Here are some numbered points:
(0.5, -0.9, 0.4, -0.4, 0.0, -0.3, 0.3, 0.4, -1.0, 0.4, 0.5, 0.0, 0.4, 0.5, 0.3, 0.4, -0.6, 0.2, 0.6,
 -0.7, 0.1, 1.0, 0.1, -0.3) 0
(0.1, -0.3, 1.9, -1.8, 0.2, 0.3, -0.6, -0.3, 0.3, -0.5, -0.4, 1.3, -0.5, -0.5, -0.1, 0.4, 0.5, 0.3, -1.1,
 0.3, -0.3, 0.1, 0.8, 0.0) 1
(0.0, 1.6, -0.7, 0.9, -0.5, -0.1, 0.3, 0.0, -0.1, 0.2, 1.0, -0.2, -0.5, -0.6, -0.2, 0.3, -0.7, -0.4, 0.7,
 1.0, 1.0, -0.5, 0.0, 1.1) 2
(0.4, 0.4, -0.4, 0.5, 0.6, -0.1, 0.7, -0.3, 0.4, 0.4, 0.5, -0.8, -0.2, 0.6, -0.2, -0.6, -0.1, -0.3, 0.1,
 0.1, 0.8, 0.1, -0.3, 0.4) 3
(-0.2, 0.8, -2.9, 2.9, 0.5, -1.4, 1.4, 0.6, -0.2, 1.3, 0.1, -2.7, -1.7, 0.3, 1.1, -0.2, -1.2, -1.0, 2.6,
 1.1, 1.0, -0.1, -1.4, 0.0) 4
(0.3, -0.7, 1.1, -0.9, 0.1, 0.6, 0.5, -0.3, -0.1, -0.2, -0.3, 0.4, 0.3, 0.3, 0.1, 0.3, 0.1, -0.3, -0.1,
 0.2, -0.3, 0.1, 0.4, 0.0) 5
(-0.2, 0.4, 0.7, -0.7, 0.3, 1.1, -0.4, -1.0, 0.0, 0.0, 0.0, 0.0, 0.0, 0.3, 0.0, -0.2, 0.1, -0.3, 0.1,
 -0.2, -0.4, 0.8, -0.3, -0.4) 6
(-0.2, -0.3, -0.1, -0.6, -0.3, -0.2, -0.7, -0.3, 0.1, -0.3, 0.1, 0.3, 0.0, -0.8, 0.0, 0.8, 0.1, 0.3, -0.5,
 0.1, -0.3, -0.1, 0.1, 0.5) 7
(0.4, -0.7, 2.9, -2.4, -1.0, 0.7, -1.7, -0.1, 0.3, -1.6, 0.3, 2.9, -0.5, -0.9, -1.4, 1.1, 0.3, 1.0, -2.2,
 0.8, -0.6, -0.7, 2.4, 0.3) 8
(0.7, 0.6, -0.7, 0.0, 0.1, 0.1, 0.9, -0.1, 0.0, 0.0, 0.1, -0.4, -0.6, 0.3, 0.8, 0.0, 0.2, 0.3, -0.2,
 0.4, 0.1, 0.3, -0.4, 0.4) 9
(-0.6, 1.6, -2.6, 2.1, -0.3, -0.8, 1.7, 0.6, 0.0, 1.2, 1.2, -1.0, 0.0, 0.8, 0.3, -0.3, -0.5, -0.6, 1.5,
 1.0, 0.4, -0.7, -0.7, 0.1) 10
(0.5, -1.6, 1.8, -1.0, 0.5, 0.9, -1.2, -0.7, -0.3, -0.7, -0.5, 1.0, -0.4, -0.7, -0.2, 0.2, 0.2, -0.1, -1.2,
 0.1, -0.1, 0.1, 1.2, -0.6) 11
(0.6, -1.8, 1.8, 0.0, 0.0, -0.8, -1.3, -1.2, 0.0, 0.3, -1.0, -0.2, 0.6, 0.0, 0.5, 1.0, 0.1, 0.7, 0.3,
 -1.6, -1.3, 0.4, 1.2, -0.9) 12
(0.2, 0.8, -0.8, 0.9, 0.3, 0.4, 1.1, -0.2, -0.3, -0.4, 0.0, -0.5, 0.6, 0.4, -0.6, 0.1, -0.1, 0.3, 0.0,
 0.1, 0.3, 0.4, -0.8, -0.1) 13
(-4.4, -5.0, -0.8, -2.9, 1.7, -1.4, -2.3, -0.3, 5.3, -1.4, -3.6, 0.3, -0.2, -6.0, -1.1, -0.5, 2.0, -1.9, 2.0,
 -0.8, 3.6, -1.5, 3.7, -1.5) 14
New points follow, each followed by the numbers of its two nearest points above, looking only along the 3 directions in which the numbered points spread most, nearest first.
(-0.2, 0.1, 0.0, -0.6, 0.5, -0.7, 0.2, -0.9, -0.2, 0.1, -0.6, -1.2, 0.1, 1.2, -0.4, 0.7, 0.3, 0.1, 0.7,
 -1.4, -0.7, 0.7, -0.3, -0.4) 0 6
(-0.8, -1.4, 1.4, -0.5, 0.9, -0.4, -1.4, -1.5, 0.0, 0.6, -0.4, -0.3, 1.2, 0.2, -0.2, 0.3, 0.2, 0.8, -1.4,
 -1.6, -1.0, 0.5, 0.8, -0.7) 12 11
(-0.2, 2.0, -2.4, 1.2, -0.3, -0.4, 2.3, 0.7, 0.2, 0.1, 0.8, -1.2, 0.3, 1.1, -0.4, -0.2, -0.6, 0.5, 0.9,
 -0.3, 0.6, 0.7, -1.6, 0.5) 10 2
(0.4, 1.4, -1.5, 0.3, -0.8, 0.1, 1.0, 0.4, 0.2, 0.5, 0.8, 0.7, -0.4, -0.1, -0.1, -0.8, -0.2, -0.2, 0.3,
 1.4, 0.4, 0.1, -0.4, 0.4) 2 9
(0.4, -1.1, 1.1, -0.9, 0.1, -0.6, -0.7, -1.0, 0.0, 0.1, -1.0, -0.5, 0.4, 0.5, 0.4, 0.2, 0.5, 0.5, 0.0,
 -1.3, 0.1, 0.8, 0.6, -1.5) 12 0
(-3.9, -0.9, -3.8, -0.6, -1.2, -2.0, 0.4, 2.8, -2.0, -3.4, -2.3, 0.6, 3.0, 2.0, 0.6, 0.5, -0.2, -3.3, 3.9,
 -0.4, -4.9, -0.5, -3.0, -3.6) 3 0
(0.0, 0.6, -1.3, 0.8, -0.7, 0.4, 0.7, 0.9, 0.1, -0.9, 0.9, 0.5, -0.8, -0.6, 0.1, -0.5, 0.5, 0.1, -0.5,
 1.1, 0.8, 0.4, -0.2, 0.5) 2 9
(-0.3, -0.4, 0.2, -0.3, -0.2, 0.3, -1.0, -0.7, 0.2, 0.2, -0.3, 0.2, -0.2, -0.1, -0.4, 0.4, 0.0, 0.8, 0.1,
 0.2, -0.6, -0.5, 0.6, 0.3) 7 5
(0.5, 0.5, -1.0, 0.3, 0.0, 0.5, 0.9, 0.5, 0.0, -0.7, 0.6, 0.8, -0.5, 0.2, -0.1, -0.7, 0.0, 0.2, -0.5,
 1.5, 0.8, -0.3, -0.8, 0.7) 2 9
(-0.8, -1.0, -0.2, 1.0, 1.0, -0.7, 0.4, -1.3, 0.0, 1.4, -0.4, -1.4, 0.0, 0.4, 0.3, -0.3, -0.6, 0.0, 0.4,
 -1.1, -0.1, 0.3, -0.2, -0.2) 0 3
(0.3, 1.1, -0.8, 0.0, 0.2, 0.4, 1.3, 0.5, -0.1, -0.6, 1.0, 0.8, 0.0, 0.1, 0.0, -0.4, -0.1, 0.3, 0.1,
 0.9, 0.1, -0.5, -0.1, 0.7) 2 9
(0.6, 1.1, -0.6, -0.7, -0.5, -0.1, 0.9, 0.8, 0.4, -0.2, 0.8, 0.4, -0.7, 0.0, 0.2, 0.0, 0.6, 0.2, -0.5,
 1.0, 0.5, -0.1, 0.3, 0.8) 2 9
